In the data rows, zero lies at 4.5, halfway between 4 and 5.
Every row has a hidden score. How much higher is the second row's score than the first row's in each pair? 20 means about the same, 40 much higher and 0 much lower. The score is a weighted sum of the row's numbers plus the product of two more (or one squared), each taken from its middle value.
[3 4 5 4 2 4 2 3 6 5 4 3 8 6 5 4]
[3 3 4 2 4 1 4 3 5 7 4 4 6 5 4 3] 19
[6 4 6 5 4 6 5 7 5 4 7 7 4 8 3 6]
[3 1 5 4 3 4 2 4 4 3 5 4 4 7 2 4] 27
[5 7 5 7 4 3 3 4 4 4 5 4 9 5 7 5]
[4 2 4 2 5 4 4 5 6 6 7 7 4 5 3 6] 22
[6 5 4 2 6 7 2 6 5 4 6 4 2 3 2 4]
[4 7 4 6 3 2 3 3 4 5 3 3 7 5 7 6] 21
[3 3 6 6 5 4 8 5 2 4 5 8 5 4 5 3]
[3 2 5 4 6 3 6 4 5 4 6 7 3 2 4 2] 16
[5 6 5 6 5 4 5 3 3 4 6 7 6 4 9 7]
[4 5 2 4 3 1 4 2 4 6 2 4 5 6 6 5] 32
[8 5 5 2 6 6 4 6 3 2 5 3 3 4 3 4]
[7 5 4 3 3 6 2 3 4 0 5 3 5 5 6 6] 30
[3 6 2 5 3 3 3 5 6 7 3 2 6 5 5 3]
[4 6 4 6 2 2 3 3 3 6 1 3 6 6 5 5] 20
[2 3 2 3 4 3 4 3 6 7 4 3 7 5 4 2]
[5 5 3 2 4 5 2 4 5 3 4 1 3 3 4 4] 15
[2 3 4 4 3 2 1 4 5 4 5 2 7 6 5 5]
[6 3 5 4 4 5 7 7 5 5 7 5 4 7 2 3] 4
[2 5 4 7 4 2 5 2 4 6 2 5 7 4 7 4]
[8 7 6 5 6 7 5 6 3 3 4 5 2 4 4 6] 25
[4 6 7 6 5 3 4 7 2 4 7 5 7 5 5 8]
[6 7 6 5 3 4 3 4 5 3 6 4 8 8 6 6] 19
[3 3 3 4 5 1 5 3 4 7 3 4 6 3 4 3]
[5 8 4 6 8 7 6 7 5 7 4 4 5 2 5 5] 17
[1 3 6 7 4 2 4 4 3 5 6 6 6 5 5 5]
[2 2 5 4 3 3 2 2 5 5 3 3 5 5 4 5] 24
[4 6 3 7 2 3 5 3 5 6 1 4 4 5 7 6]
[8 6 4 1 5 4 3 4 3 3 4 2 3 4 4 4] 13
[4 3 4 5 4 7 7 7 7 5 6 6 3 6 3 3]
[4 5 3 5 3 2 4 1 3 6 1 4 5 6 6 5] 26
[4 3 6 3 7 4 7 5 3 5 7 8 3 4 4 7]
[6 4 5 5 4 6 7 7 4 4 5 7 6 7 2 3] 30
[7 4 3 3 3 7 4 6 7 2 8 5 4 5 4 3]
[1 1 4 5 5 6 5 4 7 6 5 4 4 2 5 3] 16
[6 4 3 2 6 7 3 5 5 3 5 2 2 3 3 4]
[6 3 4 3 3 6 4 4 5 3 5 5 1 6 4 6] 20
[4 6 5 7 5 2 4 3 2 5 4 5 7 4 8 6]
[5 5 3 4 2 1 5 2 4 6 2 4 7 4 6 5] 25
[4 6 4 7 4 3 4 2 3 5 3 5 7 4 9 6]
[4 6 6 4 5 1 5 4 2 7 1 3 5 3 4 5] 22
[6 8 3 3 7 6 5 5 5 5 4 3 4 3 3 1]
[7 6 6 4 4 6 4 6 2 1 4 3 3 4 2 5] 19
[4 1 5 4 5 5 6 5 4 3 7 8 3 3 4 3]
[7 5 4 5 5 8 4 5 6 1 5 2 3 3 5 3] 25
[4 5 4 5 1 2 5 4 3 4 1 5 5 7 3 4]
[3 3 4 2 4 5 3 5 6 6 6 5 4 4 2 4] 14
[4 4 6 4 4 4 7 8 6 4 7 6 7 7 4 4]
[2 4 5 3 5 6 4 5 6 5 5 3 5 4 2 1] 22
[6 5 6 5 3 3 8 6 5 5 5 6 4 6 2 2]
[7 9 6 6 7 5 5 4 2 3 4 4 5 3 6 6] 20
[3 5 2 5 5 1 4 2 4 7 2 5 5 3 7 5]
[3 4 4 5 6 1 7 3 3 5 4 7 6 3 5 5] 22
[4 3 4 2 5 6 4 5 6 4 5 3 4 3 2 1]
[5 4 5 3 6 7 5 4 4 3 5 5 0 2 4 4] 19
[5 6 6 8 6 6 5 3 2 5 4 7 3 5 5 7]
[6 5 5 7 5 8 6 4 4 2 5 8 2 5 6 6] 17
[6 5 6 6 5 6 7 8 4 4 5 5 5 7 1 3]
[4 6 6 7 5 5 6 8 4 5 8 7 6 5 5 6] 12
[6 5 6 5 5 6 6 8 5 5 7 4 6 4 3 2]
[7 9 4 7 6 4 6 4 4 5 2 4 5 2 7 5] 25
[2 1 5 6 6 4 7 3 3 4 5 6 4 5 4 3]
[4 3 7 5 8 4 6 5 2 5 5 6 3 3 3 3] 7
[6 3 5 4 5 7 5 4 3 1 7 7 2 4 5 5]
[3 3 4 3 4 4 1 4 6 6 6 5 5 7 3 5] 23
[4 3 4 4 2 4 2 3 5 4 6 6 5 6 5 7]
[4 2 5 1 4 5 5 6 6 5 6 5 3 5 2 3] 20
[4 6 3 3 4 3 3 5 6 9 4 5 7 5 5 5]
[4 6 6 3 2 5 2 3 5 2 5 2 4 5 6 7] 23
[1 2 4 5 7 5 5 4 5 5 5 4 5 3 4 2]
[4 6 4 4 7 4 5 7 4 6 6 3 6 1 3 3] 18
[7 6 5 7 5 7 6 6 4 2 2 3 2 4 4 5]
[2 3 5 5 2 5 1 3 5 6 4 4 4 6 5 7] 16
[4 3 4 3 5 6 5 7 6 5 5 3 4 3 2 1]
[6 4 6 4 5 5 6 6 5 3 6 5 4 7 1 3] 21
[4 3 5 5 7 7 7 7 5 4 8 6 3 3 4 4]
[6 4 4 2 4 6 2 4 3 1 5 4 2 5 3 5] 27
[5 5 3 4 6 3 6 5 5 7 4 6 3 1 7 7]
[5 5 5 5 2 2 4 2 2 7 1 5 5 5 5 4] 7
[6 5 6 4 7 5 7 6 3 4 7 8 3 4 4 6]
[4 4 4 6 2 2 4 2 4 7 2 5 7 7 5 5] 30
[7 5 5 3 4 5 3 4 5 3 4 4 0 4 4 6]
[4 5 4 5 2 4 1 3 4 4 4 3 6 5 7 7] 13
[3 5 5 6 3 2 3 3 4 3 5 5 7 6 7 7]
[6 6 1 4 5 4 7 2 4 4 4 6 4 2 8 6] 23
[2 5 6 5 5 1 3 5 4 6 4 3 8 4 4 4]
[4 1 4 4 3 6 2 3 6 3 4 4 1 5 4 4] 29
[6 5 3 5 3 1 4 3 4 6 1 3 5 7 5 4]
[4 7 6 8 7 6 6 6 2 5 4 6 4 3 5 7] 12
[7 6 3 4 4 5 4 1 5 3 5 2 3 3 6 4]
[3 4 5 6 3 2 3 2 3 4 5 6 7 6 7 7] 18
[3 5 6 8 7 6 5 5 4 3 6 7 6 3 7 5]
[4 3 3 4 3 3 5 3 8 6 3 4 3 5 6 6] 35
[6 6 5 7 7 7 7 5 3 2 5 5 3 2 6 4]
[5 2 6 3 4 7 5 4 5 4 5 6 1 5 5 7] 22
[5 3 5 4 3 5 1 3 4 4 3 4 3 8 4 7]
[6 4 3 5 6 7 6 4 4 2 4 5 1 2 5 4] 15
[5 4 6 4 5 5 7 8 4 4 6 5 4 6 2 3]
[4 8 5 7 7 5 7 4 4 5 3 4 5 2 6 2] 21
[7 3 5 6 4 7 6 6 6 1 5 4 2 5 4 3]
[3 3 6 7 6 3 7 4 3 4 5 8 6 5 5 4] 12
[5 4 7 5 6 5 8 6 2 3 5 7 3 5 3 4]
[3 3 4 2 6 4 4 5 6 6 5 3 5 3 2 2] 24
[3 5 5 6 6 4 6 5 4 8 4 6 5 4 6 8]
[4 5 3 3 2 1 4 3 3 6 2 3 5 6 5 5] 27
[5 7 4 5 6 3 6 4 2 7 4 7 4 4 7 8]
[5 1 6 4 6 5 8 4 4 3 6 7 3 3 4 4] 17
[3 2 4 1 4 4 5 4 5 6 6 7 4 5 4 7]
[7 5 3 5 4 8 5 7 6 2 7 7 4 7 4 4] 19
[2 2 6 4 4 5 5 5 7 5 6 2 5 4 3 2]
[4 3 5 3 5 4 5 4 3 5 6 8 2 3 5 8] 23
[7 7 7 7 6 5 6 7 3 3 7 5 6 5 5 6]
[5 7 7 7 7 5 7 5 2 5 3 4 3 2 5 5] 22
[4 3 6 7 7 6 7 6 4 4 7 8 4 4 5 2]
[4 6 4 5 3 2 3 2 4 6 4 4 7 4 7 7] 26
[7 7 6 6 5 7 4 5 3 4 3 3 2 5 4 8]
[5 3 6 5 7 5 7 6 2 3 6 6 2 3 3 4] 18
[4 3 5 2 4 5 4 4 3 6 6 7 3 6 5 8]
[3 5 5 6 3 5 1 3 5 5 6 6 6 7 7 7] 23
[4 5 1 2 4 3 3 2 5 8 4 3 5 4 4 5]
[2 3 4 7 5 1 5 2 3 6 2 5 5 4 6 4] 2
[6 4 4 3 3 5 1 3 4 2 3 2 3 5 4 5]
[4 3 7 5 7 5 7 5 2 3 6 6 2 3 3 4] 9
[5 3 6 4 4 4 4 5 5 5 4 2 1 3 3 7]
[5 6 3 2 5 4 3 5 5 7 8 7 6 5 6 7] 7
[3 5 6 7 5 5 4 5 7 8 3 4 5 3 8 6]
[4 6 4 4 3 2 4 3 4 8 4 6 7 6 7 7] 8
[5 7 4 6 3 5 3 3 5 5 2 5 3 7 6 8]
[2 1 5 3 6 4 4 4 6 5 6 5 5 4 3 3] 18
[8 8 3 5 6 6 4 4 3 3 3 3 4 3 6 6]
[4 6 6 5 8 6 6 7 3 5 6 4 3 3 3 4] 12
[1 3 5 6 6 3 6 4 3 6 4 6 6 3 4 3]
[4 3 5 4 3 3 7 8 6 5 4 5 5 7 2 3] 31
[6 4 5 3 6 5 7 7 5 6 7 7 3 5 4 7]
[6 4 5 4 4 5 2 3 4 2 4 2 2 5 3 6] 28
[2 2 5 2 5 3 5 4 6 6 5 4 4 4 3 3]
[7 7 2 3 5 6 2 5 5 4 5 3 3 3 5 6] 24
[6 6 2 4 2 5 2 3 5 3 3 3 5 6 7 6]
[5 6 5 6 3 3 1 3 4 4 4 4 7 6 7 7] 13
[3 1 5 6 4 5 6 3 6 5 6 8 4 6 5 4]
[4 5 3 5 2 1 4 1 3 5 2 4 5 6 6 5] 32
[6 4 5 3 4 6 5 7 6 4 4 1 2 5 3 4]
[4 2 4 2 4 5 3 4 4 5 6 7 3 6 5 8] 21
[5 7 6 8 6 5 7 5 2 6 2 5 5 3 5 4]
[2 4 5 3 3 5 3 7 6 6 4 4 5 5 2 2] 25
[1 3 4 7 5 3 6 3 4 6 3 6 6 4 5 2]
[2 4 3 5 4 2 4 2 5 7 1 4 7 4 6 4] 22
[4 3 4 3 4 4 5 6 7 4 5 2 3 4 2 2]
[4 4 2 2 4 2 4 2 6 7 3 4 5 4 6 5] 17
[4 3 2 1 5 4 3 3 6 5 5 3 4 3 4 5]
[5 8 4 7 6 4 6 4 3 6 1 4 6 3 6 4] 14
[8 5 4 2 3 6 3 4 4 2 4 3 2 5 4 5]
[7 6 5 4 8 7 6 6 4 4 5 4 2 1 4 4] 16
[7 4 3 1 4 6 3 5 7 3 6 4 5 5 4 3]
[4 3 6 8 6 6 7 4 3 3 5 8 4 3 6 4] 11
[4 3 4 1 6 4 6 5 4 7 7 7 4 3 5 7]
[6 5 4 2 3 3 1 2 3 3 3 2 4 4 4 5] 27
[7 9 5 7 6 7 5 6 4 4 6 6 5 4 6 5]
[2 3 4 2 5 3 5 3 5 6 5 5 6 4 3 2] 32
[2 4 4 5 4 2 3 3 5 6 5 3 8 5 5 4]
[8 4 4 4 4 7 3 5 4 1 4 4 2 6 5 6] 26
[5 4 3 4 5 6 9 6 7 6 6 7 5 5 4 2]
[5 5 4 3 6 6 5 7 5 4 6 3 4 4 2 1] 14
[4 5 3 5 2 1 4 4 3 5 1 3 7 6 5 5]
[5 6 4 1 6 5 5 6 4 6 4 3 3 3 2 5] 14
[3 4 6 6 1 3 2 4 5 5 5 3 6 6 5 5]
[5 6 2 2 4 3 3 2 4 3 4 4 4 3 7 6] 27
[5 7 4 7 3 3 4 4 4 6 3 4 8 6 6 6]
[5 7 5 7 5 4 3 3 2 3 6 5 7 4 7 7] 18
[5 2 4 3 4 6 5 4 7 2 6 4 2 3 5 3]
[3 5 3 4 4 1 4 3 5 7 2 4 6 4 4 4] 12
[2 3 4 4 4 1 5 2 4 6 3 5 5 4 5 4]
[4 4 4 2 5 5 4 6 7 4 5 3 3 3 2 2] 23
[7 6 5 5 6 7 4 5 3 1 4 3 3 1 6 6]
[2 4 5 2 4 3 5 5 4 6 5 4 5 4 2 3] 19
[6 3 5 3 5 6 6 6 4 3 8 9 3 5 4 6]
[6 6 3 5 2 4 1 3 3 2 4 5 6 6 7 6] 25
[6 7 5 6 3 6 2 3 6 4 4 5 5 6 8 7]
[4 4 5 1 5 5 7 6 4 6 3 3 4 2 3 2] 18
[6 4 6 5 6 6 7 7 5 4 7 5 5 6 2 3]
[5 4 5 4 3 3 6 6 5 4 5 5 7 7 2 2] 28
[6 3 5 3 5 5 6 8 5 4 6 5 4 6 1 3]
[2 4 4 3 4 3 2 4 7 7 4 3 7 5 5 3] 20
[3 5 4 6 3 4 1 4 5 6 3 3 5 5 5 8]
[7 4 3 4 5 7 3 5 6 3 5 2 2 3 4 3] 26
[4 7 4 7 2 2 3 5 4 5 4 4 8 5 7 5]
[3 7 4 6 7 4 5 3 4 6 3 3 6 1 4 2] 23
[5 5 8 5 7 6 6 8 3 3 6 4 5 3 3 5]
[1 3 4 4 3 3 3 5 5 4 6 3 7 7 4 5] 36
[5 4 5 9 5 7 6 5 5 3 5 7 5 6 6 3]
[6 6 6 6 7 5 8 7 5 7 6 6 6 4 3 3] 21
[3 2 5 2 6 3 5 5 4 7 6 7 4 5 4 6]
[6 6 2 5 2 5 3 2 6 4 2 2 5 5 8 5] 24
[5 7 4 5 3 3 2 3 5 6 2 2 7 6 6 5]
[4 6 4 5 2 1 3 3 3 5 1 3 5 4 5 4] 18
[6 3 2 3 5 7 4 6 7 2 6 4 2 3 4 3]
[1 3 5 6 4 4 5 3 4 7 3 3 6 3 5 2] 11
[4 3 4 3 6 6 5 5 6 5 6 3 4 3 2 1]
[5 4 2 2 4 6 2 3 6 2 5 2 5 3 5 3] 24
[3 4 4 2 6 4 4 6 6 6 4 3 5 2 3 2]
[3 5 4 4 4 2 5 7 6 7 5 4 8 5 5 2] 19
[6 3 4 4 3 6 4 4 6 1 3 2 2 4 4 3]
[7 7 4 5 4 6 2 4 4 2 6 5 5 6 7 7] 12
[4 6 2 5 4 3 3 4 6 5 3 1 5 3 6 3]
[7 6 5 2 4 6 4 6 4 1 8 5 5 5 3 5] 18
[6 4 6 4 4 5 7 7 4 4 5 5 5 7 2 3]
[4 6 4 7 5 3 4 3 3 5 4 5 7 4 8 7] 24
[7 6 3 7 3 5 6 4 5 5 0 5 4 6 7 5]
[3 6 4 6 3 2 4 5 4 6 1 4 7 5 6 6] 18
[2 5 6 7 2 3 3 4 4 4 5 5 7 6 6 6]
[5 4 3 4 6 8 5 5 7 3 8 6 3 4 4 2] 22
[5 7 4 4 6 2 5 3 3 7 1 3 5 3 5 6]
[2 3 4 2 4 2 4 4 6 6 4 3 6 5 3 3] 22
[7 6 6 7 7 7 5 4 3 3 4 6 2 3 7 7]
[7 3 6 4 4 5 8 7 5 3 5 5 4 6 1 3] 21
[4 5 2 5 3 1 4 2 4 6 1 3 5 6 6 5]
[1 3 4 3 5 3 4 6 6 8 5 4 4 3 4 4] 20
[5 9 3 4 6 4 5 4 6 7 5 3 7 3 6 5]
[1 3 5 4 3 4 4 6 6 5 5 3 6 4 3 3] 12
[4 5 6 5 6 5 7 8 6 6 6 4 6 3 3 2]
[2 2 4 4 4 2 4 3 5 6 4 6 6 5 4 3] 21
[6 7 4 3 7 4 6 5 4 7 3 3 4 2 3 4]
[3 6 5 8 6 6 6 7 5 7 4 3 5 3 6 6] 21
[5 6 4 4 5 7 6 8 6 4 6 4 6 5 2 2]
[6 2 4 1 3 3 4 3 3 3 7 7 5 6 4 6] 13
[5 5 5 6 4 8 6 7 8 6 6 5 6 7 6 6]
[4 7 3 5 3 4 5 6 6 6 2 1 6 6 4 3] 31
[6 5 5 4 3 4 3 4 4 5 3 5 4 7 4 9]
[3 6 5 6 5 2 7 5 2 6 4 5 4 4 3 3] 20
[5 6 2 2 6 7 4 8 5 5 8 6 4 3 5 5]
[1 2 5 5 6 5 6 3 5 5 6 6 5 2 4 3] 14
[4 5 5 5 1 2 5 4 4 5 2 5 6 7 2 4]
[6 5 6 4 7 6 5 6 2 3 6 5 2 2 3 6] 13
[6 5 4 4 6 5 4 4 3 3 6 7 2 2 7 7]
[5 5 7 4 8 5 4 7 3 6 6 4 4 4 2 6] 7
[5 3 5 3 6 5 6 5 4 5 7 8 2 4 4 6]
[7 5 2 4 2 4 2 1 4 3 3 3 3 4 6 6] 26
[8 5 4 3 4 7 3 4 5 1 4 2 2 4 4 4]
[2 2 4 3 5 3 6 4 4 6 6 8 4 4 5 5] 18
[5 5 4 4 1 3 6 6 4 4 2 4 5 7 2 4]
[6 7 3 6 3 4 2 3 4 3 3 4 6 5 8 6] 11
[3 6 3 5 3 2 3 4 5 7 3 3 7 5 6 4]
[5 6 6 6 2 3 4 6 4 4 7 5 8 6 6 6] 16
[5 6 1 3 5 5 2 2 6 3 4 3 4 2 7 4]
[5 5 6 4 5 6 6 8 7 5 7 4 5 6 2 3] 18
[2 5 4 6 5 4 5 5 6 7 4 3 7 3 3 2]
[3 2 4 5 6 6 6 3 5 5 6 8 2 3 7 6] 19
[2 4 4 6 3 4 4 7 7 5 6 3 5 5 3 3]
[4 3 2 2 4 3 3 2 7 6 4 2 4 2 4 4] 20
[6 3 1 4 2 5 5 3 6 4 3 6 2 4 7 5]
[2 4 2 3 5 3 4 3 6 7 4 4 6 4 5 3] 20
[6 4 3 2 4 3 4 4 3 4 6 8 4 5 6 8]
[3 4 3 4 4 5 3 4 8 4 5 3 6 8 4 3] 24
[5 7 4 6 8 4 7 6 4 7 6 6 5 3 7 6]
[5 3 4 5 5 6 5 3 5 2 7 8 3 4 7 6] 19
[4 5 6 6 4 5 6 8 5 4 7 6 6 6 3 3]
[5 5 4 4 1 1 4 3 3 7 3 5 6 6 5 3] 18
[5 5 5 3 2 4 1 5 4 2 6 4 4 6 4 8]
[6 4 6 4 4 4 7 7 5 4 4 4 5 7 2 3] 11
[4 3 4 1 5 6 3 5 7 5 5 2 4 4 3 2]
[6 4 4 2 5 6 6 7 6 4 8 4 4 5 2 3] 19
[5 6 6 6 4 6 6 8 5 5 7 5 7 7 4 3]
[5 5 4 5 3 3 5 6 4 5 2 3 4 6 2 1] 31
[3 4 3 2 5 3 5 5 7 6 5 3 7 5 3 2]
[6 6 4 5 5 6 5 3 4 2 4 5 1 1 6 6] 7
[5 4 6 4 3 4 7 7 4 5 4 6 5 7 2 2]
[5 4 7 5 4 4 3 4 3 2 2 1 5 5 3 4] 25
[7 4 5 4 4 6 3 5 3 2 6 7 3 7 4 7]
[8 6 4 3 6 7 6 6 6 2 8 5 5 3 5 4] 15
[3 3 4 2 4 5 3 6 6 5 5 3 4 5 2 2]
[3 2 5 3 4 3 5 4 4 6 6 7 4 6 4 7] 17
[6 3 5 5 4 6 8 7 8 4 6 7 3 6 5 4]
[4 5 2 3 4 2 3 4 6 7 4 2 7 3 4 3] 17
[6 6 4 8 5 5 4 2 4 3 2 5 3 3 8 5]
[3 7 5 5 5 2 4 5 4 8 4 3 7 4 5 5] 25
[5 5 5 6 5 6 6 9 6 5 6 5 5 5 3 2]
[5 6 3 4 2 2 5 3 4 5 1 3 5 6 4 5] 32
[2 2 4 2 5 3 4 4 6 7 5 4 5 4 3 3]
[5 3 3 2 6 6 4 5 6 4 5 3 4 2 2 2] 20
[8 6 5 5 7 7 7 6 4 3 5 4 3 3 4 5]
[7 3 3 3 3 6 3 3 5 1 3 3 2 5 4 4] 30
[3 2 6 3 3 5 3 4 3 5 6 5 3 5 3 6]
[8 7 2 4 4 6 4 4 6 4 3 2 4 2 7 5] 25
[4 7 3 6 5 3 5 2 3 6 2 4 6 3 7 5]
[6 4 4 2 4 4 4 3 3 3 7 7 3 5 4 8] 21
[4 4 4 2 5 6 3 6 7 5 6 3 4 4 2 2]
[7 5 6 5 5 6 6 7 4 3 6 6 4 6 2 2] 15
[6 2 6 3 6 6 5 5 2 2 6 5 2 3 3 6]
[7 6 2 3 6 6 4 4 6 5 5 1 4 2 6 5] 22
[6 2 5 3 3 6 5 6 5 2 6 6 2 5 4 3]
[5 4 5 4 4 3 7 5 6 4 6 7 6 7 3 3] 16
[2 3 5 5 3 5 4 7 5 1 8 4 5 4 3 3]
[7 5 5 6 4 8 4 4 6 3 5 4 2 6 5 6] 17
[3 7 6 8 6 4 5 5 3 6 3 4 5 3 5 3]
[2 2 7 7 5 5 2 3 4 4 5 5 4 5 6 7] 28
[3 4 5 4 8 5 5 4 6 6 5 3 5 1 3 3]
[4 7 4 5 3 2 4 4 3 6 5 6 7 6 6 7] 28
[4 5 3 4 4 4 2 4 7 8 3 3 5 5 6 7]
[7 8 3 4 4 6 3 5 5 3 3 2 4 3 6 5] 20
[7 7 5 7 3 6 7 5 6 6 2 3 2 4 5 5]
[4 5 7 4 7 5 5 6 3 5 4 3 5 4 1 3] 22
[2 1 5 5 5 5 6 5 5 5 6 7 4 4 4 3]
[6 7 4 7 6 7 5 5 4 3 5 7 4 4 8 7] 22
[5 6 1 3 6 7 4 5 7 5 5 2 5 2 6 3]
[6 3 3 2 2 4 2 4 4 3 4 4 2 5 3 6] 25
[6 6 6 4 8 7 6 7 4 4 6 4 3 2 3 4]
[4 3 3 2 6 6 5 6 6 5 5 2 4 3 2 2] 31
[4 5 5 6 3 2 3 2 3 4 5 5 7 6 7 7]
[3 5 3 2 5 5 1 4 5 5 5 1 5 3 4 5] 23
[5 8 2 4 5 3 4 4 5 7 3 3 6 3 6 4]
[5 4 5 7 7 7 5 3 4 2 4 6 1 2 6 5] 14
[6 8 6 6 5 5 3 4 4 4 4 1 6 4 6 6]
[1 1 3 5 3 4 4 3 6 4 6 5 6 4 6 4] 21
[6 7 4 8 3 5 4 4 5 4 3 3 6 5 8 7]
[1 3 5 7 5 4 4 4 4 7 4 5 5 5 6 6] 20
[5 3 6 6 3 7 5 5 5 5 4 8 4 8 4 6]
[2 5 4 6 5 3 3 3 6 5 4 3 8 5 7 5] 23
[5 3 7 5 5 5 4 5 1 1 5 4 3 5 2 4]
[5 6 5 7 6 4 6 3 4 7 1 4 3 3 6 7] 19
[3 5 3 5 2 3 2 4 4 6 4 3 5 5 8 8]
[7 4 3 4 3 8 3 4 6 1 4 4 2 6 5 5] 15
[4 5 3 5 3 1 3 2 4 5 1 4 7 5 6 6]
[6 7 3 8 3 5 4 4 7 5 2 2 6 4 8 5] 19
[6 6 5 6 2 3 4 4 3 5 2 4 4 7 3 3]
[6 4 6 7 5 6 4 4 3 2 8 7 4 5 7 7] 14
[4 6 5 8 6 5 6 2 3 4 3 6 4 3 8 5]
[7 4 4 3 3 7 4 4 4 2 5 5 2 5 3 7] 32
[5 6 3 7 4 7 4 4 4 5 1 1 3 3 5 6]
[4 6 5 2 5 2 3 3 4 7 7 5 6 4 6 7] 7
[6 5 3 3 5 7 4 5 6 3 3 2 3 2 4 2]
[2 4 4 4 3 2 3 4 5 4 5 4 6 8 4 7] 29
[3 5 2 4 5 2 4 3 6 7 3 3 7 4 5 3]
[2 2 5 3 5 2 5 5 3 5 4 4 5 4 1 3] 23
[2 4 5 8 6 5 6 4 3 4 5 7 6 3 7 4]
[4 5 3 4 2 2 4 2 3 6 1 4 6 5 5 5] 34
